(in the rows, 128 means zero)
runs of hidden systems
J, seq 1 (9 x 26)
[[110 162  94 136  97  81 162  72 130 148 201 158 114 166  98 111 109 133
   56 127 126 125 106 141 108  87]
 [139 128 134 144 152  79 125 114 100 129 197  87 144 152 128 148 135 181
  113 100 182 105 105 168  67 173]
 [ 92 109 136 194 159 106  97 155 117 101  99 169 174 120 139 156 182 123
  136 119 154 115 127 131  83 206]
 [111 143  97 169 129  96 140 220 116  68 101 195 141 110 152 104 130  93
  154 141 150 164 130 144 144  99]
 [149 103  65 117  70 133 135 171 110  76 147 149 103 127 139  78  82 105
  156 153 122  62 101 171 163 126]
 [187 132  98 100  94 181  99 139 108 129 115  66 110  63 134 121 159  97
  154 115 154  44 155 158 128 116]
 [166 106 144  99 162 236  85 159 118 133  69  80  97 100 156 149 133 137
  164 125 111 156 153 101 172 151]
 [ 93 139 150  83 128 184 129  95 173 128  78 120  95 127 102 159 120  88
  131 154  45 142 163  75 189  75]
 [149 153 175  53 120 123 180  74 176 181 151  66 136 157 106  97  76 150
  123 113 102 164 132  82 163  61]]
A, seq 2 (9 x 26)
[[183 171 140 129  92 184 123  79 130 156 115 109 136 130  99 136 150 113
   99 140 126  71 123 113 107 140]
 [142 144 156 134 175 185 121 123 123 155 136  97 141 143 134 125 106 164
  120 118 136 219 109  87 136 161]
 [ 69 124 142 127 150 107 132  88 164 126 110 167 131 195 108 159 139 140
   82 119  72 132 150  94 134 115]
 [160 156 157 110 126  68 164 136 151 126 141  93 203 161 126  93 139 151
  127  77 166 101 145 118  99  97]
 [121 111  95 192 121 117 118 124 101 138 151 197 160 151 137  88 129 145
   86 120 157 131  85 131  94 204]
 [ 86 194  88 168 161 133 114 166 112  38 159 110 145 121 114 177 170 103
  100 106 151 139 151 135 116 104]
 [ 97  51 108 105 149  95 132 191 124  57 152 114 134 166 158 102  78 163
  178 109 121 107 117 150 163 160]
 [137 114  87 140  70 161 102 145 133  96  69 158 145  94 126 112 177  65
  139 129 114   9 154 138 129 141]
 [216 166 103 123 126 222 128 207  93 102 118  98 117 100 157  85  97 124
  165 140 161 181 112 127 172 117]]
N, seq 3 (9 x 26)
[[150 138 131 182 121 105 137 135 114 138 142 176 183 153 130  91 130 146
  108 125 166 130  86 127  86 188]
 [ 73 138  64 182 148 114 107 167  99  66 161 165 127 131 133 139 151 113
   96 111 149 139 128 150 118 136]
 [ 84  90 114 105 138  90 130 175 138  38 140 103 140 149 134 137 117 127
  171 112 114  68 145 150 151 127]
 [161 126 131 122  84 152 129 153 147 103  77 123 189 108 125  85 149  86
  169 121 133  37 138 111 131 149]
 [189 171  86 141 118 223 108 191  98 105  99 121 125  93 148  94 135  99
  134 126 158 154 136 120 159 116]
 [118 128  90  86 126 221 110 122 127  98 134  97  50 136 119 152  92 115
  121 149  68 131 137 114 198  99]
 [139 147 181  55 124 167 143  61 176 162 127  32 135 128  95 141 119 124
  136 112  94 111 153  82 150  90]
 [197 132 183 120 146 184 126  82 134 234  92 126 150 153 138  97 127 178
   97 114 135 189 122  75 115 157]
 [113 185 133 176 169 143 125  83 112 164 136 192  89 185 110 183 140 159
   33 146 113 223 117 108 107 117]]
R, seq 4 (9 x 26)
[[149 130 134  89 112  90 163 182 131  85 137 110 109 130 140 117  77 125
  192 153 126 126 123 160 163  74]
 [170  98 135 108  72 170 123  81 130 170 121 114 112 103 115 101 107 111
  151 161 110  58  93 132 130 175]
 [143 147 123 107 147 173  93 113 114 168 103  89  71  64 137 173 172 115
  115 119 136 157 178 135 128  81]
 [109 102 162 113 164 130 137 117 131 148 132 147  75 174 131 154  69 169
  137 168  84 214 103 120 160 136]
 [114 149 179 112  90  58 173  65 179 176 109 146 156 118  92 125 134  95
  131 146 103 106 135 109 112  80]
 [182 110 139 132 138 102 128 124 100 221 145 119 142  97 164  75 134 174
  117  88 199 180 123 143  92 138]
 [ 72 115  98 187 136  93 101  86 103 142 143 215  89 149 118 180 162 133
   56 147 117 128 116 152  85 161]
 [ 72 136 154 138 161  12 154 177 131  75 171  99 161  88 132 155 129 116
  186 122 169 162 132 162 100  98]
 [106  28 110 149  91 106 119 150 126 133 113 183 164 110 155  50 104 114
  174 130 131  79  89 135 131 223]]
R, seq 5 (9 x 26)
[[166 107 127 100 127 173 128 160 118 103 142  69 137 120 143  96  90 139
  178 122 138 117 108 126 156 159]
 [133 130 110 119 107 204 100  99 137 132  78 138 103 131 115 146 155 101
  106 140  83  74 151 104 150 131]
 [169 175 149  93 161 163 142 158 124 121 124  75 101 136 134 149 111 147
  140 126 132 191 151 118 157  69]
 [123 121 155 112 112 163 148  59 157 166 137 140 129 183 101 111  80 141
  103 152  72 132  91  78 150 158]
 [146 175 156 106 135 103 144  93 155 176 115  90 160 120 115 132 178 132
   89  77 149 133 180 107  99  55]
 [146 114 139 158 170 130 126 119 106 169 152 159 142 195 149 113 107 207
   87 111 151 199  93 114 105 190]
 [ 59 179 124 180 126  62 141  97 151  96 141 178 174 145  86 163 180  89
   71 122 125 100 141 115  83 111]
 [123 107 121 141 164  71 143 199 113  90 176  91 201 127 164  67 112 166
  162  66 203 164 116 138 116 154]
 [101  85  67 182  92 140  92 134 118  78 101 212 150 161 127 113 166 105
   98 126 111  19 121 138 114 201]]
A, seq 6 (9 x 26)
[[ 97 120  83 157 136 161 100 138 100  83 151 147  91 130 126 158 126 119
  115 147 115 122 109 148 134 164]
 [116 122 132  95 144 146 118 162 137  74 117  69 128 111 130 153 135 115
  170 115 117 102 158 128 154 110]
 [157  70 131 108 102 150 126 147 136 150  79 155 126 127 151  80 106 130
  162 138 108 101 124 123 160 147]
 [178 187 122 137  96 190 128 117 127 143  94 144 116 116 111 130 141  92
  108 156 118 120 134 112 137  98]
 [151 142 151 101 148 173 143 107 128 141 161  88 106 162 120 130  73 165
  126 139 110 183 100 105 155 131]
 [ 94 111 155 110 136 135 118  55 161 163 111 124 135 162 102 155 150 136
   93 113  83  92 147  93 120 142]
 [171 154 172 128 153 105 145 137 141 169 103 114 193 142 141 102 157 162
  122  84 168 163 150  98  98 114]
 [ 99 136 120 187 130  87 140 115 120 131 145 218 144 182 121 117 114 144
   76 144 127 166  91 121 106 160]
 [ 77 183 105 141 142  83 141 128 134  61 197  83 167 132 101 153 154 110
  100  91 153 105 141 135 103  93]]
U, seq 7 (9 x 26)
[[113 163 117 102 147 164 115 150 150  72 105  74 156 128 120 146 168 105
  123  83 120  99 189  99 153  79]
 [230 126 161 105 128 194 127 161 118 131  92  94 138 167 144 113 106 168
  167 137 135 109 115 118 141 164]
 [122 165 125 151 107 223 105  90 147 140  73 151 130  96  98 140 159  66
  105 156  84 122 135  72 148 141]
 [166 183 143 114 170 186 143 134 128 148 146  78 149 160 133 105 109 170
   95  91 147 228 132  76 148 100]
 [123 111 150 124 120 171 124  50 155 143 129 137 144 220  92 141 115 159
   80 130  72  67 100  82 126 194]
 [156 225 181 176 141 107 150 104 143 162 115 128 212 121 102 138 188 113
   93 111 178 161 134  92  63 114]
 [130 106  94 195 147 152 119 150  98 112 155 204 162 210 146  82 101 184
   80 115 143 169  70 113 120 225]
 [ 42 185 116 160 139  84 143 134 170  28 131 145 206 175  86 163 180  83
   88  97 109  79 166  93 113  98]
 [224 141 138 140 131 104 156 221 108  76 134 104 222 175 162  60 109 177
  175  94 204  93 100 144 106 171]]
X, seq 8 (9 x 26)
[[112  72  90 118 131 136 102 138 109 125 123 152  69 131 153 134 117 142
  126 133 107 118 133 158 148 135]
 [126 142 138 107 113 122 132 138 138 103 109 107 106  87 117 162 135  86
  168 158 111  94 146 145 138  92]
 [159 101 141 101 110 161 131 121 128 171 128  95 125  85 137  82  94 125
  167 134 131 141 108 117 151 148]
 [136 127 111 116 111 161 111  86 131 184  98 152  85 115 126 130 149 117
   86 127 105 125 154 120 135  96]
 [168 153 183 111 152 107 142 131 124 159 110 112  98 128 133 165 117 152
  151 154 134 180 131 141 124  95]
 [125 117 173 138 108 111 139  61 147 182 124 148 142 134 102 128 118 125
  122 157 109 118  91 109 105 172]
 [116 156 130 155 137  75 135 118 125 176 134 152 149  92 135 110 160 124
   98 103 171 181 147 128  93  91]
 [129  93 129 156 140  73 129 134  99 138 152 185  99 170 146 141 110 176
  120 149 140 139  95 172 100 166]
 [ 65 146 118 167 113  69 126 115 128  94 155 143 136  80 100 168 156  73
  135 152 137  94 121 155  93 130]]
U, seq 9 (9 x 26)
[[169 143  89 122  86 104 154 114 129 162 140 176 135 181 133  61 125 151
   64  96 143 106 133 134 124  78]
 [138 183  93 169 127 133 114 115  90  89 184 124 104 149 105 182 152 131
   83 142 151  86 105 171  82 147]
 [ 79 119 154 157 176 114 120 158 123  75 153  88 174  97 129 154 128 121
  177 122 152 158 110 119 110 194]
 [104  62 133 114 130 102 129 167 157 119  69 162 178 141 160  72 133 131
  158  91 113 107 159 103 156 133]
 [194 168 100 121  87 126 141 172 122 112  82 174 112 153 139 115 148 117
  116 137 130  85 159 154 139  53]
 [160 172  92 139 113 204 118 147  92  79 169  93  90 107 115 144  99 105
  139 168 134 126  91 149 145 143]
 [ 80 102 137  98 157 189 103 106 148 115 136  40 142  84 118 140 130 110
  153 100 111 134 148  84 155 156]
 [181  96 182  85 147 143 126 122 152 196  53 117 139 156 154 113 143 175
  137 102 117 135 166  96 136 119]
 [175 178 141 153  94 162 137  90 124 175  92 203  91 160 109 139 125 121
   86 185 101 148 105 118 124 115]]
J, seq 10 (9 x 26)
[[146 107 163 109 138 140 121 104 148 157  86 119 151 162 129 133 144 155
  124 107 111  98 144 101 121 150]
 [142 183 152 152 142 144 138 114 132 152 108 157 139 137 115 143 142 125
  100 142 128 187 127  99 119 113]
 [ 85 136 115 137 139 116 145 111 128 105 191 131 119 161 111 128  88 140
  105 132 115 169  95 124 141 132]
 [101 119 122 126 122  64 136 106 138 111 160 114 166 148 116 127 150 137
  113  92 144  67 141 143  96 125]
 [177 133 144 166 143 118 121 169 108 138 100 154 170 141 152 112 155 159
  134 112 176 136 123 136  92 164]
 [106 149  86 185 122 159 111 157 103  80 119 189 112 119 126 141 136  95
  116 165 123 143 108 135 134 152]
 [110 136  88 105 115 106 141 176 125  56 169  90 117 102 129 118 107 101
  163 124 138 106 133 159 157  82]
 [173  76 121  93 100 158 115 145 132 123  98 100 149 137 146  86 127 142
  161 102 128  43 141 130 143 156]
 [188 173 129 136 123 212  99 132 118 159  57 132 112  96 134 146 173 106
  116 138 127 136 162 108 133 109]]
X, seq 11 (9 x 26)
[[167 139 130 117 138 137 130 134 114 166 129 121 116 125 147 111 123 156
  115 111 153 175 137 130 127 103]
 [129 131 147 139 131 130 122  90 129 146 116 154 102 164 114 170 132 144
  104 155 101 115 118 133 113 147]
 [109 160 164 139 147  87 145 129 145 130 136 112 165 102 118 140 141 113
  143 126 146 163 129 117 106 115]
 [123  83 118 141 125 100 130 124 120 153 141 164 141 152 144  88 110 159
  116 115 138 130 106 131 118 167]
 [111 160  98 157 120  98 121 140 114 100 129 162 120 117 123 155 166 104
  101 131 140 111 146 158 105  97]
 [123 108 130 131 145 113 131 163 106  94 167  99 121 118 141 134  93 143
  174 144 147 145  96 157 130 162]
 [ 73  90  94 124 103 140 106 102 141 115 129 133 128  99 118 122 144  90
  120 119 100  69 139 123 138 147]
 [157 125 112 102 134 131 124 189 114 117 107 106 114  86 162 109 133 122
  164 108 154 152 162 147 153  79]
 [158 102 123 114  97 186 118 107 120 136 112 143  82 150 123 135  93 129
  137 175  85  86 101 132 156 163]]
N, seq 12 (9 x 26)
[[127 126 127 110 114 167 151 127 140 138 160  95 155 103 126  53  70 114
  149 121 127 180  96  87 171 137]
 [124 113  85 105 119 163 104  87 134 172 111 143 102 143 132 115 163 137
   57  82 106 106 176 113 139  92]
 [184 174 180 116 172 140 130 133 114 120 130  74 117 177 126 196 132 183
  135 137 141 140 130 139 106 127]
 [ 88 116 156 160 126 149 137  80 146 141 138 163 149 143 101 127  96 117
  126 167  90 161  73  81 134 201]
 [ 79 158 112 133 150  77 145 125 147 132 150 133 169 129 128 101 155 125
   77  67 146 177 166 104 121  63]
 [166  82 125 122 140  99 128 153 110 115 131 154 126 224 155 118 114 210
  118 111 134  83 120 159 119 160]
 [110 185 125 193 113 132 123 114 125  77 137 145 168 122  88 171 171  80
  113 155 134  74 104 126  80 172]
 [ 86 103 105 132 164 128 129 204 123  67 160  93 169 103 155  80  99 125
  174  89 155 187 126 116 163 144]
 [115  84  81 106  91 149 110 133 152 103  67 178 122 163 135 102 150 105
  109 110  78  29 173 121 164 106]]

runs to name
seq 13 (2 x 26)
[[140 126 116 148 170 105 110 140  92 142 142 149  97 165 153 161 147 184
   89 110 156 165 139 159 100 131]
 [ 77 121 150 153 143  81 131 112 132  86 150 151 122 159 107 184 117 128
  139 166 102 110  98 145 107 166]]

N
seq 14 (2 x 26)
[[139 131 117 152 130 129 122 160 128 104  83 185 137 171 139 130 148 134
  114 131 123 113 140 127 128 130]
 [145 180 116 143 116 129 145 155 119  84 156 115 140 126 117 124 115 109
  137 144 151 131 106 138 127 111]]

R
seq 15 (2 x 26)
[[128  94 160 102 143 124 136 128 123 124 169  80 110 132 132 133  61 158
  183 155 122 152  83 137 146 170]
 [105 106 146 118  99 135 118  77 162 174  69 149 136  88 110 130 167  80
  131 134  91  75 158 105 125 125]]

R
seq 16 (2 x 26)
[[128 147 174 139 159 107 140 147 139 125 108 131 160 132 131 139 128 134
  149 134 135 175 125 109 121 133]
 [ 97 121 108 148 110 117 137 118 137 124 139 179 141 148 119  93 111 115
  103 133 112 136 107 111 139 140]]

J
seq 17 (2 x 26)
[[141 166 121 132 134 124 140 159 130 109 139 102 171 118 132 103 142 122
  123  95 163 147 147 116 126  99]
 [115  94  95 146 129 122 122 140 109 109 147 170 110 175 140 116 105 155
  109 131 118 125 103 144 134 162]]

A
seq 18 (2 x 26)
[[177 162 139 152 101  95 157 198 126 103  79 188 152 121 143 104 125 100
  170 164 147 132 121 147 128  98]
 [130 151  87 144  90 162 138  97 106 125 204 128 102 122  99 104  74 112
  108 165 127 134  62 136 135 157]]

X
seq 19 (2 x 26)
[[136 117 149 125  94 134 141  91 145 158 106 171 114 143 112 119  98 115
  135 176  89 111  96 116 135 147]
 [143 180 135 115 122 157 137  90 138 161 151  77 140  98 106 121 140 111
  101 109 144 150 141  98 121  92]]

A
seq 20 (2 x 26)
[[132 122 168 126 114  87 160 165 163  92  88 149 192 156 127  97 110 117
  178 138 117 104 122 107 138 136]
 [134 147  72 145  75 158 137 124 127 125 146 159 156 116 119  54 121  90
   94 117 135 109 113 111 140 124]]

A
seq 21 (2 x 26)
[[168 144 154 141 121 121 128 122 123 150  88 159 124 146 128 147 150 137
  127 148 131 112 131 137 105 131]
 [120 151 128 152 131 146 133 128 117 125 151 130 121 101 121 134 107 110
  134 161 135 178  96 122 130 144]]

J
seq 22 (2 x 26)
[[ 94 119 129 104 143 140 124 121 143 109 154  73 136 111 121 135 122 123
  142 106 120 128 138 114 140 127]
 [135  82 123 117 129 124 112 134 130 151  92 150 123 139 155 106 139 144
  127 103 123 111 153 130 134 134]]

A
seq 23 (2 x 26)
[[163 143  86  99  90 128 154 166 122 115 147 117 114 118 142  72  96 117
  134 119 144 126 134 147 163  59]
 [164 107  99  99  99 184 102  95 108 147 143  91  77 115 124 135 129 131
  116 131 122  60 128 152 132 143]]

N
seq 24 (2 x 26)
[[ 78  82 121 132 151  77 120 126 147 118 128 139 178 163 139 112 156 153
  106  67 133  96 155 116 109 148]
 [154 150 111 172 124  91 128 188 113  93 103 175 183 139 151 103 170 130
  122 104 178 105 141 146  93 130]]

A
seq 25 (2 x 26)
[[ 69 112 119 166 179 117  88 161 123  81  73 177 125 128 140 192 189 117
  122 123 114 136 172 131 119 140]
 [139 147 148 122 114  77 175 196 143  75 109 155 145 142 135 107  84 111
  193 167 119 148 111 139 159  88]]

J
seq 26 (2 x 26)
[[127 135 155 119 127  96 143 111 145 158 130 108 162 104 123 112 138 122
  139 112 144 132 135 116 111 116]
 [132 108 123 146 141 131 116 121 116 163 121 166 120 149 144 111 124 159
  104 119 132 161 121 122 122 152]]

J
seq 27 (2 x 26)
[[126 155 125 123 146  95 149 153 133 123 126 149 128 167 138 120 128 149
  104 109 133 178 151 125 141  60]
 [142 127 133 134 107 118 145 101 129 114 156 146 127 188 108 132  94 149
  117 155 113  83  81 136 116 166]]

J
seq 28 (2 x 26)
[[148 151 110 108  95  90 154 123 123 145 153 141  86 128 121 123 108 127
  112 141 133 128 130 163 131  56]
 [137 104 150 117 126 114 125  81 119 164 173  89 107 121 120 144 107 152
  140 140 136 110  95 149 103 166]]

R
seq 29 (2 x 26)
[[ 95 170 169 137 164 117 152 144 143  75 171  60 176 112 107 152 103 113
  170 133 141 178 104 100 126 143]
 [ 46  40  88 112 121  98 116 111 150 138 136 160 134 135 142  76 120 130
  110  83  96 111 145 114 156 139]]

A
seq 30 (2 x 26)
[[ 99 107 182 121 138  97 132  81 161 136 121 107 167 152 103 158 136 138
  139 126 106  83 122 106 101 171]
 [143 152 151 170 144 106 138 157 132 145 101 164 196 124 142  92 150 130
  124 107 167 174 125 101 101 144]]

N
seq 31 (2 x 26)
[[197 140 125  96 115 158 137 147 118 134 123 108 109 152 138 107 105 151
  133 129 131 119 132 133 149 100]
 [134 143 124 130 113 190 110  87 126 136 124 111 102 110 104 155 135 102
  118 154 104  99 118 117 132 150]]

U
seq 32 (2 x 26)
[[141 118 135 120 115  91 123 158 117 148  76 156  80  57 149 152 149  94
  172 166 133 132 156 172 129  78]
 [150 129 144 110  90 104 152 125 118 159 145 126  71  67 126 126  79 100
  177 193 124 154  95 165 142  99]]

A
seq 33 (2 x 26)
[[105  95 109 129 106 154 118  84 145 197  97 185 125 119 132  75 132 114
   86 118 100 149 134  88 148 133]
 [164 184 132 119 157  94 138 135 112 133 140 114 101 160 132 170 151 163
   91 108 155 159 161 155 105  55]]

N
seq 34 (2 x 26)
[[113 132 173 138 142  77 147 169 134 120  98 143 127  82 137 144 117  98
  196 172 134 183 122 141 134 110]
 [111  88 110 124  72 105 148  90 135 167 160 159 118 111 118  69  81 110
  131 151 113 107  85 138 139 148]]

X
seq 35 (2 x 26)
[[140 109 127 115 149 167 107 146 127 163  89 118 132 102 159  99 144 138
  132  94 139 171 158 102 147 121]
 [148 131 138 122 119 145 133 123 133 136  85 178  91 175 128 145 117 139
  117 162  85 133 128 120 152 112]]

X
seq 36 (2 x 26)
[[173 153 127 137 124 195 136 175 137 108  60 185 136 177 138  96 113 124
  124 145  98 162 131  86 175 116]
 [149 182 124 105  98 179 160  99 155  93 148 116 134 203  88 119  86 125
   96 144  80 103 108  89 164 100]]

A
